[150 120 125  61 113 158] = foso
[125 113 150 159 120  62] = seziz
[150  62 140 120 113 158] = lafup
[150  62 125 120 113 158] = ruva
[111 168 126 138 108 136] = loze
order: [158 113 120 125  62 150]
ruva
order: [158 113  61 125 120 150]
foso
order: [ 62 113 120 125 150 158]
ruva
order: [ 62 120 159 150 113 125]
seziz

[151  79 153 149 161 173 101  92  80 189] = Soru
[153  80 189  91 101 149 151  79 161 173] = Fad
[153 101  91 149  79 189 173  80 151 162] = tebe
order: [173 161  79 151 149 101  91 189  80 153]
Fad
order: [151  79 161 173 153  80 189  91 101 149]
Fad
order: [ 92  80  79 173 151 149 189 153 101 161]
Soru
order: [173 151 161  80 189 149  79  92 153 101]
Soru
order: [161 173 153  80 189  91 101 149 151  79]
Fad

[117 130 124 109 129 131 134 124 131 135 117 135 129 129 138 113 136 126
 124 110 117 118 117 130 116 130 120 130 128 134 129 134 128 129 126 128
 111 136 130 128 136 122 117 114 125 123] -> fuvin
[104 104 145 130 125 107 139 133 111 134 133 145 103 135 132 124 142  95
 126 124 138 108 119 133 143 110 118 133  94 117 143 127 107 111 106 132
 129 143 108 121 123 143 131 113 123 131] -> doz
[104 138 118  95 135 133 142 124 132 143 108 143 131 131 145 108 133 127
 130  94 111 107 104 133 106 125 110 126 121 143 123 139 133 123 132 124
 103 143 134 119 145 112 111 107 129 117] -> Bonop
[121 123 131 125 126 131 129 126 130 132 125 120 129 116 125 127 124 131
 124 128 120 126 129 134 131 119 136 131 119 123 134 130 124 132 127 132
 133 126 128 135 131 138 108 127 118 126] -> malig
[127 130 134 128 129 127 128 131 128 126 133 128 131 129 131 125 131 128
 128 121 125 129 127 129 133 128 125 129 127 128 128 128 129 128 128 125
 127 128 126 132 127 125 124 131 127 123] -> der
[131 104 143 119 123 143 133 139 127 110 124 108 131 135 129 145 111 111
 126  94 143 123 124  95 104 125 107 117 138 133 132 106 142 132 103 121
 145 130 112 134 108 134 118 133 107 143] -> pimud
[123 133 129 108 135 125 133 142 121 139 108 143 126 104 132  95 112 143
 143 117 107 111 133 131 124 138  94 132 143 127 104 123 124 129 107 134
 111 110 145 103 118 134 145 131 106 119] -> daz
[125 129 129 131 128 127 123 129 129 126 128 130 128 130 135 125 128 130
 127 120 127 126 128 130 131 127 129 128 127 130 132 128 127 125 130 125
 123 128 122 128 129 130 125 127 130 124] -> kogep
[108 126 133 111 123 104 134  95 131 133 110 106 131 124 129 129 117 123
 125 107 104 134 139 118 124 103 142 133 143 107 127 110 138 135 145  94
 132 121 143 119 112 108 143 143 132 145] -> gosag
[115 114 140  94 106 100 118 137 138 115 127 116 127 146 150  80 148 129
 127  91  95 127 136 120 112 181 114 131 147 111 157 120 100 152  91 151
  78 134 112 134 115 141 115 127  98 119] -> rize
[145 127 130 164 136 137 124 125 121 122 141 126 127 119 108 163 119 128
 131 165 152 144 140 129 149 108 143 129 123 127 119 127 138 120 145 120
 166 118 131 131 123 133 147 138 143 143] -> gavoz
order: [133 123 132 124 103 143 134 119 145 112 111 107 129 117 104 138 118  95
 135 133 142 124 132 143 108 143 131 131 145 108 133 127 130  94 111 107
 104 133 106 125 110 126 121 143 123 139]
Bonop
order: [127 128 125 126 127 128 121 127 130 131 127 128 125 125 131 131 128 132
 126 133 131 128 128 134 127 128 129 128 128 129 133 124 129 131 127 129
 128 125 127 129 128 128 129 123 128 125]
der
order: [ 94  95 103 104 104 106 107 107 108 108 110 111 111 112 117 118 119 121
 123 123 124 124 125 126 127 129 130 131 131 132 132 133 133 133 133 134
 135 138 139 142 143 143 143 143 145 145]
Bonop
order: [131 117 104 127 130 125 133 103 143 143 138 124 132 107 123 133 123 119
 111 108 110 112 132 124 108 126 104 107 134 143 106 129  95 133 131 135
 143 142 139  94 145 145 111 134 118 121]
pimud
order: [111 110 145 103 118 134 145 131 106 119 123 133 129 108 135 125 133 142
 121 139 108 143 126 104 132  95 112 143 143 117 107 111 133 131 124 138
  94 132 143 127 104 123 124 129 107 134]
daz

[115 203 172  97 106 180 108  93  72]  Tup
[135 119 130 163 115 100 123 105 152]  dabez
[117 136 130 135 119 129 122 137 122]  tetid
[146 150 125  87 124 152 152 172 104]  lirur
[168 135 122 100 107 137 161 156 128]  musuk
[ 87 152 124 171 150 152 146 125 104]  ruka
[137 124 133 122 124 122 134 122 125]  Nono
[125 137 133 135 124 122 124 122 122]  guved
order: [122 122 124 122 124 135 133 137 125]
guved
order: [ 87 104 124 125 146 150 152 152 172]
lirur

[ 84 132 124 103 108 140 112 126 114  99 143 167 128 121 103  94 144 121
 104 100 109 150 143  98 129] -> Tasa
[112 140 150 104 132 121 100 103 129  98 126 124 103  99 143 143 108 144
 109 121  84 167 114  93 128] -> gabem
[139 139 120  93 129 152 111 143 136 144 180  74 105 147 128 151 151 142
 106 136 153 124 116 136 120] -> Mepi
[131 154 146 141 137 129  92 160 122 119 157 134 126 150 131 116 127 145
 111 129 185 150 128 130 113] -> Mun
[100 149 124  90 121 111 153  97 112 104 110 141 119  97 117 130 135  78
  92 138  99 136 120 107 135] -> boz
[152 180 124 148 128 136 139 106 144 136 129  93 105 139 143 151 136 142
 111 120  74 151 153 116 120] -> biv
order: [ 74  93 105 106 111 116 120 120 124 128 129 136 136 136 139 139 142 143
 144 147 151 151 152 153 180]
Mepi
order: [120 116 153 151  74 120 111 142 136 151 143 139 105  93 129 136 144 106
 139 136 128 148 124 180 152]
biv
order: [ 92 111 113 116 119 122 126 127 128 129 129 130 131 131 134 137 141 145
 146 150 150 154 157 160 185]
Mun
order: [112 114 143 103 143 129 126 140 144 121 128 124 100  93  99 132 121  84
 108  98 104 109 167 103 150]
gabem

[135  85 164 142 100 151 120 173 117  96 165 177 169 168  84 126 106 130
 191  90  86 139  87 193 206 179  98  73 200 128  63 176 141  64 152 188
  61]  Sur
[173  61 139 165 152 135  90  86 177 130 206 100  84  64 193 142 169 125
 191 106 200 128  73 176 188  85 151 120  98 179  63 168  96 164  87 141
 117]  kem
[177  97  86 161  79 105  79 174  70 139 163  94 161  78 181  73  80  97
  94  90  65 169 153 188 164 174  60 118 111  91 127  93  73  94 193  92
 111]  netap
[118 132 116 111 109 112 122 149 119 126 126 145 139 128 126 119 105 105
 118 141 129 111 133 114 124 137 111 141 108 115 114 115 112 115 135 117
 116]  Fenu
[145 111 128 133 126 139 111 105 118 141 149 117 112 109 122 132 119 137
 118 108 111 116 116 115 114 126 114 135 126 115 105 112 141 114 129 124
 119]  loker
order: [119 124 129 114 141 112 105 115 126 135 114 126 114 115 116 116 111 108
 118 137 119 132 122 109 112 117 149 141 118 105 111 139 126 133 128 111
 145]
loker
order: [105 105 108 109 111 111 111 112 112 114 114 115 115 115 116 116 117 118
 118 119 119 122 124 126 126 126 128 129 132 133 135 137 139 141 141 145
 149]
Fenu
order: [117 114 115 116 112 137 119 116 105 126 111 145 129 128 114 141 141 105
 119 118 126 118 124 109 111 115 133 139 108 132 122 126 111 149 115 135
 112]
Fenu
order: [ 61 135  85 164 142 100 151 120 173 117  96 165 177 169 168  84 126 106
 130 191  90  86 139  87 193 206 179  98  73 200 128  63 176 141  64 152
 188]
Sur
order: [117 173  61 139 165 152 135  90  86 177 130 206 100  84  64 193 142 169
 125 191 106 200 128  73 176 188  85 151 120  98 179  63 168  96 164  87
 141]
kem

[129 114  98 148 135  86 146 113] -> Keli
[168 119 131 169 174  87 186  98] -> bule
[116 131 159 120 128 105 120 139] -> zum
[ 63 102  88 151 127 140 131  85] -> fek
[158 128 105 120 131 120 116 139] -> gef
[132 136 158 112 132 113 127 123] -> zibe
[113 135  86 148 114 145 129  98] -> Nedif
[169  98 120  87 174 186 168 131] -> Sufe
[124 162  97 149  74 157 137 133] -> tidi
[144 128 126 111 144 127 136 116] -> liv
order: [159 120 128 105 120 139 116 131]
zum
order: [ 87  98 120 131 168 169 174 186]
Sufe
order: [105 131 139 120 128 159 116 120]
zum
order: [169 174  87 186  98 168 119 131]
bule
order: [ 98 113 135  86 148 114 145 129]
Nedif
order: [ 86  98 113 114 129 135 146 148]
Keli

[162 121 109 202 198]  nuvu
[198 121 202 150 163]  tov
[202 109 197 121 162]  Zul
order: [162 202 109 197 121]
Zul
order: [109 121 162 198 202]
nuvu

[ 84 133 119 132 135 138 115 123 119 125 133 135 156 140 111 152 121 133
 132 138 131 118 109 133 160 127 107 131 154 108 108 134 115 103 119 156
  91 132 137]  finu
[ 87 132 131 131 137 153 104 142 102 126 119 140 145 143 131 118 123 114
 117 113 133 117 106 148 149 104  96 123 154  93 147 125 129 113 115 151
  78 116 166]  ganel
[110 134 143 135 144 122 117 140 118 150 109 107 115 119 128 101 128 105
 132  96 146 126 135 139 115 118 107 134 129 122 150 124 137 134 115 139
 108 118 160]  reta
[ 87 132 131 131 137 153 104 142 102 126 119 140 145 143 131 118 123 114
 117 113 133 117 106 148 149 104  96 123 154  93 111 135 115 106 107 159
 100 124 166]  Zal
[ 87 132 131 131 137 153 104 142 102 126 119 140 142 143 131 118 123 114
 117 113 133 117 106 148 149 104  96 123 154  93 111 135 115 106 107 159
 100 124 166]  Fiz
[123 129 134 132 132  94 141 110 149 141 130  94 124 110 106 150 126 129
 154 126 139 132 143 118 114 157 137 149 119 144 157 122 134 139 141 117
 113 131 121]  mitag
order: [108 160 135 119 131 109 115 156 152 154 137 132 133 156 123 107 135 133
 103 121  84 131 119 118 111 132  91 115 108 119 134 125 133 138 132 127
 140 133 138]
finu
order: [121 131 113 117 141 139 134 122 157 144 119 149 137 157 114 118 143 132
 139 126 154 129 126 150 106 110 124  94 130 141 149 110 141  94 132 132
 134 129 123]
mitag

[135  67 114 102 124 143 112] -> Sab
[192 155  95 102 128 106 122] -> riza
[155 120 144 113 103 140 112] -> sop
[192 101 155 128 106 122  95] -> lat
order: [124 143 112 114 135  67 102]
Sab
order: [128 106 122  95 192 101 155]
lat

